In the data rows, 50 means zero.
Some points, one per row:
tensor([46, 56, 62, 57, 40, 51, 38, 50, 51, 0, 13, 40, 99, 0, 24, 99, 0, 99])
tensor([50, 49, 45, 47, 42, 49, 59, 52, 49, 99, 73, 70, 0, 99, 70, 0, 99, 0])
tensor([64, 43, 62, 39, 0, 33, 26, 36, 52, 34, 49, 43, 59, 46, 52, 59, 39, 56])
tensor([54, 44, 54, 44, 0, 42, 48, 39, 48, 67, 61, 47, 35, 82, 63, 33, 71, 26])
tensor([47, 48, 39, 50, 42, 47, 61, 46, 44, 99, 72, 67, 0, 99, 64, 0, 99, 3])
tensor([44, 52, 41, 55, 90, 56, 49, 56, 48, 89, 60, 61, 5, 72, 55, 16, 85, 13])
tensor([52, 46, 55, 42, 32, 51, 83, 45, 49, 0, 25, 38, 99, 0, 36, 99, 0, 99])
tensor([34, 56, 34, 53, 99, 66, 96, 59, 41, 89, 56, 68, 16, 54, 45, 14, 78, 18])
tensor([55, 49, 59, 55, 14, 48, 14, 46, 48, 27, 39, 40, 73, 27, 39, 73, 28, 70])
tensor([55, 45, 60, 54, 10, 44, 51, 41, 49, 21, 39, 38, 79, 19, 41, 77, 20, 75])
tensor([62, 42, 49, 44, 6, 32, 44, 44, 53, 63, 63, 44, 33, 80, 69, 31, 71, 28])
tensor([48, 45, 51, 48, 0, 45, 26, 45, 46, 99, 84, 66, 0, 99, 82, 0, 99, 0])
tensor([53, 48, 44, 47, 42, 46, 58, 51, 47, 99, 84, 75, 0, 99, 82, 0, 99, 0])
tensor([49, 48, 52, 50, 57, 48, 28, 49, 50, 60, 51, 48, 31, 64, 56, 39, 63, 33])
tensor([46, 54, 49, 63, 99, 55, 55, 54, 55, 0, 32, 29, 99, 5, 28, 99, 0, 99])
tensor([51, 42, 62, 45, 0, 43, 18, 43, 47, 6, 31, 43, 89, 1, 33, 90, 5, 87])
tensor([61, 47, 50, 40, 32, 41, 20, 46, 50, 93, 80, 64, 1, 99, 93, 0, 99, 0])
tensor([60, 53, 62, 50, 30, 43, 50, 50, 55, 0, 8, 48, 99, 0, 0, 99, 0, 99])
tensor([44, 52, 45, 45, 81, 51, 76, 50, 45, 15, 40, 36, 79, 22, 38, 81, 18, 82])
tensor([58, 48, 58, 45, 0, 46, 21, 41, 51, 47, 53, 42, 50, 61, 52, 49, 52, 50])
tensor([52, 51, 48, 49, 79, 47, 70, 53, 52, 57, 49, 51, 36, 58, 57, 37, 64, 31])
tensor([57, 47, 53, 42, 0, 46, 43, 39, 48, 63, 61, 43, 34, 85, 64, 28, 72, 27])
tensor([38, 57, 38, 57, 99, 62, 87, 62, 48, 38, 40, 44, 58, 32, 49, 63, 39, 61])
tensor([39, 53, 54, 60, 31, 59, 27, 48, 49, 47, 47, 44, 54, 49, 50, 56, 44, 54])
tensor([49, 47, 44, 48, 54, 52, 42, 48, 42, 99, 82, 83, 0, 99, 76, 0, 99, 0])
tensor([46, 48, 57, 43, 43, 53, 48, 52, 49, 7, 30, 33, 93, 9, 42, 94, 8, 90])
tensor([65, 42, 51, 39, 0, 33, 33, 40, 53, 73, 75, 52, 23, 99, 86, 10, 90, 5])
tensor([55, 45, 47, 39, 0, 43, 74, 41, 52, 50, 54, 41, 50, 58, 55, 50, 52, 49])
tensor([44, 54, 36, 48, 99, 52, 95, 60, 50, 24, 37, 34, 76, 33, 47, 77, 26, 76])
tensor([42, 54, 48, 54, 72, 61, 79, 55, 50, 21, 39, 38, 78, 26, 42, 78, 24, 71])
tensor([40, 46, 44, 44, 47, 56, 85, 47, 47, 77, 59, 59, 26, 69, 56, 22, 78, 27])
tensor([31, 56, 34, 61, 99, 68, 99, 63, 46, 66, 44, 56, 37, 42, 47, 39, 57, 41])
tensor([47, 56, 49, 53, 85, 59, 40, 59, 49, 67, 52, 53, 25, 53, 53, 34, 68, 29])
tensor([47, 59, 36, 50, 99, 59, 75, 63, 50, 99, 61, 75, 0, 57, 59, 0, 97, 0])
tensor([59, 51, 54, 44, 58, 40, 88, 52, 57, 14, 33, 37, 90, 12, 32, 89, 8, 95])
tensor([59, 52, 58, 60, 39, 42, 3, 49, 50, 10, 33, 43, 98, 3, 32, 89, 8, 98])
Here are 10 more points, each followed by its number:
tensor([57, 43, 53, 39, 35, 37, 51, 49, 52, 29, 40, 40, 70, 31, 46, 71, 28, 70]) 0
tensor([44, 56, 54, 58, 55, 56, 64, 50, 52, 0, 36, 38, 99, 9, 40, 95, 3, 95]) 1
tensor([49, 44, 49, 44, 0, 43, 58, 45, 46, 99, 93, 74, 0, 99, 90, 0, 99, 0]) 2
tensor([59, 45, 54, 43, 0, 36, 66, 40, 49, 36, 47, 42, 58, 45, 50, 60, 38, 60]) 3
tensor([38, 49, 48, 56, 47, 61, 42, 52, 43, 91, 60, 62, 10, 83, 52, 15, 80, 18]) 4
tensor([44, 49, 48, 47, 46, 52, 44, 53, 47, 99, 83, 71, 0, 99, 73, 0, 99, 0]) 5
tensor([47, 43, 45, 48, 9, 52, 53, 40, 48, 96, 77, 66, 8, 99, 71, 3, 98, 7]) 6
tensor([44, 50, 48, 49, 57, 60, 62, 51, 42, 55, 50, 44, 46, 55, 48, 45, 54, 44]) 7
tensor([43, 56, 45, 55, 99, 55, 61, 63, 48, 52, 48, 45, 46, 40, 51, 46, 51, 46]) 8
tensor([38, 56, 44, 68, 99, 63, 34, 58, 46, 58, 48, 45, 41, 42, 43, 44, 51, 46]) 9
Which two of these numbered points are nearest to each point below, looking only along the 6 directions in which the first points spread most? Their numbers follow each, nearest first.
tensor([51, 48, 47, 49, 37, 47, 71, 47, 48, 51, 53, 44, 41, 61, 52, 46, 56, 43]) > 7 3
tensor([48, 50, 47, 63, 87, 58, 36, 57, 52, 49, 49, 41, 45, 45, 51, 51, 48, 47]) > 9 8
tensor([44, 54, 41, 45, 99, 54, 84, 58, 52, 42, 48, 48, 57, 37, 50, 57, 44, 58]) > 8 7
tensor([48, 48, 36, 49, 59, 53, 33, 53, 46, 99, 93, 92, 0, 99, 70, 0, 99, 0]) > 5 4
tensor([58, 46, 54, 39, 0, 37, 71, 37, 54, 38, 45, 41, 65, 42, 48, 65, 38, 61]) > 3 0
tensor([60, 42, 51, 39, 14, 34, 57, 46, 50, 99, 96, 69, 0, 99, 99, 0, 99, 0]) > 2 6
tensor([43, 57, 47, 64, 89, 62, 40, 57, 47, 75, 50, 50, 23, 61, 53, 32, 70, 31]) > 9 8
tensor([50, 54, 45, 56, 65, 54, 38, 53, 50, 76, 62, 52, 18, 73, 58, 25, 77, 20]) > 4 7
tensor([59, 38, 48, 43, 0, 38, 38, 43, 44, 97, 86, 59, 1, 99, 83, 0, 99, 0]) > 2 6
tensor([52, 50, 55, 57, 37, 49, 59, 49, 53, 28, 38, 36, 73, 31, 47, 73, 29, 73]) > 0 3
tensor([50, 49, 46, 47, 63, 54, 59, 54, 48, 76, 57, 56, 26, 76, 54, 21, 78, 24]) > 4 7
tensor([45, 49, 36, 50, 44, 52, 41, 52, 48, 99, 97, 95, 0, 99, 72, 0, 99, 0]) > 5 6
tensor([54, 45, 46, 45, 16, 45, 54, 44, 48, 82, 70, 56, 17, 97, 66, 14, 86, 18]) > 6 4
tensor([43, 55, 45, 57, 95, 58, 39, 56, 49, 64, 54, 52, 31, 53, 55, 36, 63, 29]) > 9 8
tensor([42, 52, 42, 44, 64, 57, 85, 53, 51, 0, 32, 29, 99, 4, 40, 99, 0, 99]) > 1 0
tensor([44, 48, 38, 48, 18, 51, 62, 45, 46, 99, 74, 68, 7, 99, 66, 0, 99, 4]) > 6 5
tensor([47, 44, 43, 41, 11, 52, 68, 44, 44, 99, 90, 83, 0, 99, 79, 0, 99, 0]) > 2 6
tensor([45, 51, 48, 59, 58, 56, 64, 49, 45, 46, 50, 45, 48, 48, 52, 54, 46, 48]) > 7 8
tensor([37, 59, 33, 53, 99, 60, 99, 63, 50, 34, 39, 39, 62, 36, 48, 61, 37, 64]) > 8 7
tensor([52, 45, 52, 44, 9, 50, 45, 46, 47, 81, 65, 49, 19, 97, 65, 19, 86, 15]) > 6 4
tensor([52, 51, 54, 57, 54, 53, 30, 53, 50, 22, 40, 43, 73, 31, 44, 73, 27, 72]) > 0 1
tensor([45, 45, 41, 43, 4, 50, 81, 47, 46, 99, 87, 79, 0, 99, 73, 0, 99, 0]) > 2 6
tensor([51, 49, 50, 45, 29, 50, 58, 43, 52, 27, 43, 38, 75, 29, 40, 73, 25, 72]) > 0 3
tensor([46, 50, 45, 49, 53, 53, 69, 53, 45, 81, 61, 61, 14, 81, 59, 13, 83, 16]) > 4 5
tensor([48, 45, 47, 46, 8, 48, 34, 43, 47, 96, 75, 54, 4, 99, 63, 6, 99, 3]) > 6 2
tensor([42, 56, 46, 59, 99, 62, 41, 63, 49, 50, 44, 47, 46, 36, 51, 49, 46, 45]) > 9 8
tensor([43, 58, 39, 55, 99, 58, 90, 65, 51, 60, 48, 53, 39, 44, 52, 42, 55, 44]) > 8 7
tensor([43, 55, 45, 55, 89, 57, 68, 55, 51, 0, 24, 23, 99, 0, 36, 99, 0, 99]) > 1 0
tensor([50, 57, 40, 51, 99, 51, 83, 62, 50, 60, 46, 52, 39, 48, 55, 39, 58, 38]) > 8 7
tensor([63, 42, 55, 42, 1, 35, 71, 41, 52, 49, 54, 45, 52, 59, 56, 49, 53, 49]) > 3 7
tensor([51, 55, 54, 50, 62, 46, 76, 52, 55, 0, 27, 37, 99, 6, 36, 99, 1, 97]) > 1 0
tensor([51, 43, 54, 38, 0, 43, 75, 38, 50, 52, 53, 45, 52, 61, 56, 47, 55, 43]) > 3 7
tensor([33, 60, 38, 57, 99, 70, 99, 66, 45, 40, 43, 39, 63, 32, 46, 64, 36, 61]) > 8 7
tensor([45, 46, 46, 46, 55, 56, 42, 55, 43, 99, 79, 67, 0, 99, 69, 0, 99, 0]) > 5 4
tensor([42, 57, 55, 58, 69, 56, 56, 56, 52, 0, 30, 34, 99, 2, 40, 99, 0, 99]) > 1 0
tensor([35, 52, 35, 59, 99, 71, 85, 62, 45, 69, 49, 57, 35, 49, 45, 37, 61, 42]) > 8 9
tensor([44, 60, 39, 55, 99, 55, 99, 62, 49, 32, 45, 39, 66, 37, 42, 64, 34, 63]) > 8 7
tensor([44, 52, 47, 58, 46, 55, 42, 52, 46, 52, 50, 48, 48, 51, 50, 49, 50, 52]) > 7 9
tensor([37, 56, 37, 57, 99, 60, 96, 60, 46, 44, 45, 45, 53, 42, 49, 58, 43, 57]) > 8 7
tensor([36, 54, 41, 53, 93, 67, 41, 54, 46, 87, 57, 62, 13, 69, 46, 21, 76, 24]) > 4 9
tensor([37, 53, 39, 53, 99, 56, 99, 56, 47, 25, 43, 42, 68, 30, 46, 73, 28, 72]) > 8 1
tensor([54, 49, 50, 45, 41, 45, 64, 45, 51, 49, 52, 46, 47, 61, 57, 44, 57, 45]) > 7 3
tensor([47, 56, 58, 63, 89, 53, 53, 51, 56, 0, 28, 32, 99, 0, 27, 99, 0, 99]) > 1 0
tensor([54, 42, 53, 45, 9, 47, 41, 47, 50, 79, 68, 48, 14, 96, 68, 14, 85, 10]) > 6 4
tensor([53, 47, 49, 53, 57, 51, 12, 55, 52, 79, 63, 51, 10, 80, 63, 19, 83, 14]) > 4 5
tensor([46, 57, 58, 53, 56, 61, 42, 53, 51, 0, 32, 38, 99, 2, 39, 99, 0, 99]) > 1 0
tensor([53, 46, 48, 45, 49, 50, 52, 48, 48, 99, 82, 73, 0, 99, 75, 0, 99, 0]) > 5 6
tensor([54, 52, 51, 51, 95, 48, 76, 56, 54, 0, 26, 34, 99, 0, 22, 99, 0, 99]) > 1 0
tensor([49, 58, 56, 64, 74, 56, 33, 56, 53, 0, 28, 37, 99, 0, 32, 99, 0, 99]) > 1 0
tensor([49, 59, 50, 57, 99, 51, 62, 62, 50, 26, 44, 40, 70, 33, 45, 71, 29, 68]) > 8 9
tensor([42, 40, 40, 45, 23, 49, 61, 46, 47, 99, 96, 91, 0, 99, 78, 0, 99, 0]) > 2 6
tensor([65, 36, 60, 40, 0, 32, 36, 38, 55, 47, 53, 45, 49, 64, 57, 47, 57, 43]) > 3 0
tensor([51, 46, 48, 51, 45, 49, 46, 49, 51, 72, 58, 54, 21, 78, 54, 22, 75, 25]) > 4 7
tensor([48, 50, 36, 36, 85, 52, 62, 51, 47, 99, 80, 94, 0, 99, 79, 0, 99, 0]) > 5 4
tensor([53, 56, 51, 48, 78, 46, 63, 51, 51, 4, 29, 36, 93, 9, 30, 98, 4, 99]) > 1 0
tensor([34, 58, 37, 65, 99, 68, 81, 60, 45, 64, 48, 55, 36, 48, 42, 42, 54, 42]) > 8 9
tensor([42, 56, 31, 43, 99, 56, 99, 58, 44, 80, 53, 67, 25, 55, 50, 22, 72, 28]) > 8 7
tensor([57, 54, 56, 48, 81, 44, 75, 49, 59, 0, 18, 38, 99, 0, 13, 99, 0, 99]) > 1 0
tensor([41, 47, 51, 60, 42, 53, 39, 54, 44, 54, 51, 49, 38, 57, 54, 48, 56, 45]) > 7 9
tensor([55, 44, 53, 42, 0, 37, 84, 45, 54, 50, 56, 49, 47, 57, 60, 47, 55, 40]) > 3 7
tensor([50, 52, 54, 52, 49, 51, 38, 53, 51, 44, 49, 46, 47, 48, 46, 49, 50, 47]) > 7 0
tensor([56, 54, 60, 47, 82, 47, 57, 50, 56, 0, 25, 34, 99, 0, 30, 99, 0, 99]) > 1 0
tensor([36, 54, 34, 51, 99, 65, 99, 59, 49, 68, 51, 53, 37, 49, 44, 35, 62, 42]) > 8 7
tensor([49, 60, 50, 53, 99, 54, 99, 56, 51, 0, 29, 22, 99, 13, 34, 99, 0, 99]) > 1 0
tensor([59, 43, 60, 44, 0, 37, 35, 36, 53, 43, 51, 44, 56, 56, 57, 52, 47, 53]) > 3 0
tensor([54, 43, 57, 48, 0, 43, 12, 37, 52, 47, 52, 44, 52, 56, 55, 51, 52, 48]) > 3 0
tensor([39, 53, 42, 59, 97, 58, 99, 56, 49, 59, 47, 49, 42, 50, 45, 41, 51, 44]) > 8 7
tensor([52, 46, 54, 42, 8, 43, 50, 43, 50, 50, 47, 40, 49, 58, 56, 51, 49, 46]) > 3 7
